[[ 22  -8 -17 -55]
 [-40  32   0  42]
 [-46 -54  -1   3]
 [ 28 -37  22  -1]
 [ 24 -24  19  -9]
 [ 17 -15   6  14]
 [ 20 -17   8  23]
 [ 27  27  26 -14]
 [  6  13  29  21]
 [ -2  20 -21 -29]]
->
[[  6  13  29  21]
 [ 27  27  26 -14]
 [ 28 -37  22  -1]
 [ 24 -24  19  -9]
 [ 20 -17   8  23]
 [ 17 -15   6  14]
 [-40  32   0  42]
 [-46 -54  -1   3]
 [ 22  -8 -17 -55]
 [ -2  20 -21 -29]]

[[  0   9  11   0  18   2  -5]
 [ 47  33  38  32  36  -2   2]
 [ 20  14  20   9  29 -17  -8]
 [ 11 -19 -14   0  13 -25  -2]
 [ -8 -20 -29   6 -23  43  48]
 [ 27  24  16  34  -8  55  42]
 [ 28  34  39  19  28  -5  -7]]
->
[[ 28  34  39  19  28  -5  -7]
 [ 47  33  38  32  36  -2   2]
 [ 20  14  20   9  29 -17  -8]
 [ 27  24  16  34  -8  55  42]
 [  0   9  11   0  18   2  -5]
 [ 11 -19 -14   0  13 -25  -2]
 [ -8 -20 -29   6 -23  43  48]]

[[-21 -25 -48  24 -17  47  25   1 -23]
 [ 22  27 -32  70  37   4 -29 -22  33]
 [  6 -10  41  43  24 -17  12  40 -34]
 [ 46  17 -11 -13  -2  10  32 -24 -28]
 [-11  47  36 -45  60  33  41  14  22]
 [-27  -9 -18 -19 -22 -18 -41  29  22]
 [ 50   8 -26 -10  -7  48 -21   0 -25]]
->
[[  6 -10  41  43  24 -17  12  40 -34]
 [-11  47  36 -45  60  33  41  14  22]
 [ 46  17 -11 -13  -2  10  32 -24 -28]
 [-27  -9 -18 -19 -22 -18 -41  29  22]
 [ 50   8 -26 -10  -7  48 -21   0 -25]
 [ 22  27 -32  70  37   4 -29 -22  33]
 [-21 -25 -48  24 -17  47  25   1 -23]]

[[ 43 -19  35   6  55 -14 -20  24]
 [ 25  34 -40 -22 -23  33  23 -41]
 [-31  22  12  23  58  49   2  15]
 [ -3  24  38  47   1  18  23 -59]
 [-28  -2 -18  28  11   5 -53 -40]]
->
[[ -3  24  38  47   1  18  23 -59]
 [ 43 -19  35   6  55 -14 -20  24]
 [-31  22  12  23  58  49   2  15]
 [-28  -2 -18  28  11   5 -53 -40]
 [ 25  34 -40 -22 -23  33  23 -41]]

[[ 20  -9  23  39 -73]
 [-25  36 -46  19  59]
 [  0 -26  16 -75  36]]
->
[[ 20  -9  23  39 -73]
 [  0 -26  16 -75  36]
 [-25  36 -46  19  59]]

[[ 15  10  -6]
 [-26   5  17]
 [ -3  18  14]
 [-35   0   0]
 [ 12 -16 -53]
 [ -8  -5  -2]
 [ -2  15   3]
 [ -2   3   1]
 [ 12   9  26]
 [-20 -35  21]]
->
[[ 12   9  26]
 [-20 -35  21]
 [-26   5  17]
 [ -3  18  14]
 [ -2  15   3]
 [ -2   3   1]
 [-35   0   0]
 [ -8  -5  -2]
 [ 15  10  -6]
 [ 12 -16 -53]]

[[-41 -50 -47 -46 -49   1   1 -46 -49 -49]
 [ 46  60  57  56  59   4   4  57  59  59]]
->
[[ 46  60  57  56  59   4   4  57  59  59]
 [-41 -50 -47 -46 -49   1   1 -46 -49 -49]]

[[-11 -19 -10 -25   6]
 [  4  41  10 -14 -20]
 [-19 -10 -42   7  17]
 [ -1  29  21   8 -48]
 [ 21   3  31   9  11]
 [ -6 -64   1 -18  -4]
 [ 21 -16 -12   3  -6]
 [-12   9 -15   7   6]
 [ 17  14  25   3 -11]
 [-13  22  -7  26  36]
 [ 12  -9 -36   8 -10]]
->
[[ 21   3  31   9  11]
 [ 17  14  25   3 -11]
 [ -1  29  21   8 -48]
 [  4  41  10 -14 -20]
 [ -6 -64   1 -18  -4]
 [-13  22  -7  26  36]
 [-11 -19 -10 -25   6]
 [ 21 -16 -12   3  -6]
 [-12   9 -15   7   6]
 [ 12  -9 -36   8 -10]
 [-19 -10 -42   7  17]]

[[ -5   2 -55 -37   3]
 [ -7  -7 -23  55  25]
 [-11  27  30  22  48]
 [ -2  13  33  39  53]
 [ 31   2 -33 -28  19]
 [ 60  48 -32 -31  55]
 [ 10 -13  66  14  -4]
 [ -8 -12  19  22   2]
 [-28  -9 -62 -61  -6]
 [ 33  41  12  17 -42]
 [ 67  26 -12  28  45]]
->
[[ 10 -13  66  14  -4]
 [ -2  13  33  39  53]
 [-11  27  30  22  48]
 [ -8 -12  19  22   2]
 [ 33  41  12  17 -42]
 [ 67  26 -12  28  45]
 [ -7  -7 -23  55  25]
 [ 60  48 -32 -31  55]
 [ 31   2 -33 -28  19]
 [ -5   2 -55 -37   3]
 [-28  -9 -62 -61  -6]]
---
[[ 16 -34 -75]
 [ 53  -8 -72]
 [ 18 -68 -36]
 [  4   5 -47]
 [ -7 -16  25]]
->
[[ -8 -72]
 [-68 -36]]

[[  9  58  15 -26 -13]
 [  9 -59  16  32  11]
 [  7 -59  28  -2  13]
 [ 22  51  16  32 -22]
 [ 10 -34  57  32  -7]]
->
[[-59  16]
 [-59  28]]

[[ -3 -49   9]
 [  2  -9   8]
 [-62  12  18]]
->
[[-9  8]
 [12 18]]

[[ -1  27 -70]
 [-50  21  28]
 [ 45 -33  14]
 [ 65 -37 -13]]
->
[[ 21  28]
 [-33  14]]

[[  4  32  10  -3  -3]
 [ 17 -11 -12   0 -13]
 [ 37 -43 -43   0 -13]
 [-22   6 -12 -53 -12]]
->
[[-11 -12]
 [-43 -43]]

[[ 30  13  15]
 [ 53  51  31]
 [  4 -22 -30]
 [  4  15  -1]
 [ 48  33  35]]
->
[[ 51  31]
 [-22 -30]]

[[-29  29 -19   0]
 [ 62  13 -62   8]
 [  3  -8  -1 -21]]
->
[[ 13 -62]
 [ -8  -1]]
---
[[-23   1  -6  -2 -24  -3 -17  19   2]
 [-38 -18 -60 -64 -63  11 -18 -63 -10]
 [-34 -18 -50  25 -13  26  -6  52  59]]
->
[[-34 -18 -50  25 -13  26  -6  52  59]
 [-38 -18 -60 -64 -63  11 -18 -63 -10]
 [-23   1  -6  -2 -24  -3 -17  19   2]]

[[ -2  49   7]
 [ 29  18  17]
 [ -3  47   8]
 [ 35 -46 -11]
 [ 13 -36 -23]
 [-37   7 -71]
 [ -9  22 -63]
 [  0  46  13]]
->
[[  0  46  13]
 [ -9  22 -63]
 [-37   7 -71]
 [ 13 -36 -23]
 [ 35 -46 -11]
 [ -3  47   8]
 [ 29  18  17]
 [ -2  49   7]]

[[ 38 -31  14  24  19  26 -30  22  -7]
 [ 35 -44 -22 -10 -53 -18   3   8  21]
 [-23 -18 -15 -13  -1   9   1 -24  43]
 [-34  -8 -35  61  10 -35 -13  -4  25]]
->
[[-34  -8 -35  61  10 -35 -13  -4  25]
 [-23 -18 -15 -13  -1   9   1 -24  43]
 [ 35 -44 -22 -10 -53 -18   3   8  21]
 [ 38 -31  14  24  19  26 -30  22  -7]]

[[ 12   9]
 [ 23   9]
 [ 59  21]
 [ 63  18]
 [-60 -10]]
->
[[-60 -10]
 [ 63  18]
 [ 59  21]
 [ 23   9]
 [ 12   9]]

[[-32 -43 -42 -42 -33 -41 -26]
 [ 35  21  41  52  30  50  12]
 [ 36  21  42  54  29  52  10]
 [-32 -44 -34 -30 -32 -29 -37]
 [-15 -27 -12  -1 -22  -3 -37]
 [ 36  22  43  57  29  54   8]
 [ 36  21  42  54  29  52  10]]
->
[[ 36  21  42  54  29  52  10]
 [ 36  22  43  57  29  54   8]
 [-15 -27 -12  -1 -22  -3 -37]
 [-32 -44 -34 -30 -32 -29 -37]
 [ 36  21  42  54  29  52  10]
 [ 35  21  41  52  30  50  12]
 [-32 -43 -42 -42 -33 -41 -26]]

[[ 11   8 -13  -7 -13  23  -9]
 [ 16  10 -14  -5  -4  20  -7]
 [-16 -12  57  -8  39 -31 -10]
 [ 16  21 -10 -14  -6  24 -18]
 [ -7   2  -1   6   7  19   1]]
->
[[ -7   2  -1   6   7  19   1]
 [ 16  21 -10 -14  -6  24 -18]
 [-16 -12  57  -8  39 -31 -10]
 [ 16  10 -14  -5  -4  20  -7]
 [ 11   8 -13  -7 -13  23  -9]]

[[ 48   7  27  59  47  45   8  26  46  45  13  46  33  22]
 [-21 -39 -41 -18 -42 -39 -45 -21 -14 -41 -41 -22 -20 -31]
 [-21 -39 -41 -18 -42 -39 -45 -21 -14 -41 -41 -22 -20 -31]
 [ 47   8  27  58  47  45   9  26  45  45  14  46  32  22]]
->
[[ 47   8  27  58  47  45   9  26  45  45  14  46  32  22]
 [-21 -39 -41 -18 -42 -39 -45 -21 -14 -41 -41 -22 -20 -31]
 [-21 -39 -41 -18 -42 -39 -45 -21 -14 -41 -41 -22 -20 -31]
 [ 48   7  27  59  47  45   8  26  46  45  13  46  33  22]]
